Each path below is one point turned by a fixed rotation once a step. After each direction that follows a path, write how fast that rotation turns it, in degrees per step (0 if it stays still).
Each turn is a multiple of 5 degrees from 10 to 175, or 0.

[+0.46 +0.37 -2.63 +3.21 -0.65 -2.24 +0.20 -0.95 +1.42 +0.51 -2.53 -2.47 +3.00 -1.29 -2.89 +1.35 -0.37 -2.59 -1.47 -0.23 +1.29 +1.37]
[-1.94 +2.73 -3.27 +2.04 +0.99 -2.12 -3.02 -1.99 +0.71 +0.32 -0.24 -2.45 -0.51 -0.75 -2.35 +0.00 +0.27 -0.50 -0.33 -2.59 +2.56 +1.42]
[-0.93 +3.56 -0.44 +1.72 +0.94 -0.25 -3.38 -2.47 +4.00 +0.30 -0.09 -0.01 +0.60 -0.79 -3.13 +3.09 +0.46 -0.67 +1.52 -1.08 +0.06 -1.09]
[+0.90 +1.93 +1.32 +1.45 -1.10 -1.31 -1.82 -2.59 +3.02 -0.55 -0.52 -1.47 +4.79 -1.55 -1.95 +1.54 +1.02 -1.54 -1.65 +0.54 +0.88 +1.25]
[-0.99 +2.50 -1.22 +1.55 -0.50 -2.20 -2.73 -1.17 +0.35 +0.33 -1.33 -1.40 +2.51 -2.45 +1.20 -0.36 +0.96 -3.42 -0.71 -2.07 +3.57 +0.53]
[-0.39 +3.98 -1.31 +2.90 +1.79 -0.44 -4.53 -1.10 +0.51 -0.25 -1.21 +1.51 +0.11 -1.63 -0.51 +1.79 -1.79 -2.38 +1.37 -1.12 +0.67 +1.61]
[-0.21 +3.13 +0.50 +2.55 -0.35 +0.62 -1.13 -1.78 +3.99 -3.09 -1.12 +1.46 +2.13 -0.11 -1.00 +2.01 +0.69 -0.72 -0.11 -1.12 +0.70 +3.80]
[-0.78 -0.25 -1.87 +1.89 +0.51 -1.98 -0.24 +0.18 +3.21 -1.33 -2.88 +0.03 +3.95 -0.94 -0.55 +1.17 +2.43 -3.44 +0.02 -1.65 +1.95 +1.26]
[+0.81 +0.40 -3.87 +3.16 +0.55 -2.68 -3.41 +0.46 +0.49 +0.76 -1.78 -0.91 +0.08 -0.80 -1.93 +1.63 -0.23 -2.19 +0.52 -0.27 +2.16 +2.71]
[-0.87 +4.14 -2.52 +2.83 -1.03 -0.19 -0.71 -2.12 +2.96 -0.13 -0.70 -0.75 -1.37 -0.12 -3.14 +2.30 -0.36 -0.37 +0.47 -2.21 +1.00 +2.30]
[-1.64 +1.98 -0.55 +1.49 +1.82 -0.70 -0.44 -2.22 +3.89 -0.40 -1.85 -1.34 +3.39 -0.50 -4.15 +1.07 +1.49 -1.05 -0.84 -1.51 -0.17 -0.14]
[+0.49 -0.07 -0.91 +1.69 +0.37 -3.19 -4.23 -1.65 +2.50 +0.36 -0.21 -2.64 +2.75 -0.96 -1.49 +1.01 +1.66 -1.08 -0.44 -0.26 +3.14 +0.21]
[-0.08 +3.95 -1.77 +2.09 -2.17 -1.56 -2.62 -2.44 +0.77 +0.96 +0.50 -0.97 +0.32 -2.85 -0.54 +2.55 -0.83 -2.84 +0.88 -1.20 +1.73 -0.07]
[-1.31 +5.23 +0.44 +1.21 +0.96 +0.68 -2.58 -2.12 +1.11 -0.41 -1.52 +0.54 +2.76 -1.64 -2.27 +0.26 -0.38 -1.99 -1.08 -1.40 -0.52 +2.17]
[-0.68 +1.49 +1.20 +2.56 +1.76 -0.76 -3.24 -1.19 +3.94 -1.52 -1.86 +0.25 +3.08 +0.28 +1.01 +0.41 +1.38 -1.36 -0.39 -1.54 +3.07 +1.13]
[+0.62 +0.01 -2.07 +2.99 -0.10 -2.47 -2.06 -0.79 +1.71 -1.74 -0.74 +0.63 +2.25 -2.39 +0.69 +3.40 -0.29 -3.47 +1.57 -0.60 +1.65 +1.24]
[-0.18 +3.31 -3.22 +1.40 -1.46 -0.96 -1.68 +0.05 +0.38 -1.08 -1.29 +0.80 +0.72 -1.17 -2.19 +0.95 +0.67 -2.38 +0.03 -1.46 +0.61 +5.05]
[-1.54 +2.63 -1.44 +2.82 +1.16 +0.58 -1.02 -0.03 +4.01 +0.92 -3.60 +0.25 +0.42 +1.31 -2.27 +0.72 +1.53 -1.48 -0.08 -2.36 +1.74 +1.33]
[+0.30 -0.90 -1.41 +4.23 +1.85 -2.22 -1.26 -1.74 +3.44 -1.06 -1.70 -1.71 +2.22 -0.21 -2.58 +2.73 -0.78 -0.71 -0.25 -0.24 +1.35 +0.42]
Directions:
[-0.17 -1.15 +0.39 -0.61 +0.64 -0.49 -0.24 -0.49 +1.12 -1.57 +1.01 +0.31 +0.65 -0.02 -0.09 +0.74 +0.95 +0.63 +0.74 +0.05 -0.44 -0.30] | 90
[+0.02 -0.42 +0.11 +0.01 +1.17 -0.01 -1.99 +0.96 +0.26 +1.04 -0.46 +0.38 -0.68 +0.76 +0.12 -0.26 +0.63 +0.19 +0.58 +0.18 +0.69 -0.66] | 115
[-0.61 +0.44 +0.02 -0.09 -1.18 +0.13 +0.58 -0.29 +0.97 -0.04 +0.36 -0.20 -0.95 +0.43 +1.27 -0.31 +0.96 +0.24 +0.23 -1.13 +1.41 -0.40] | 140
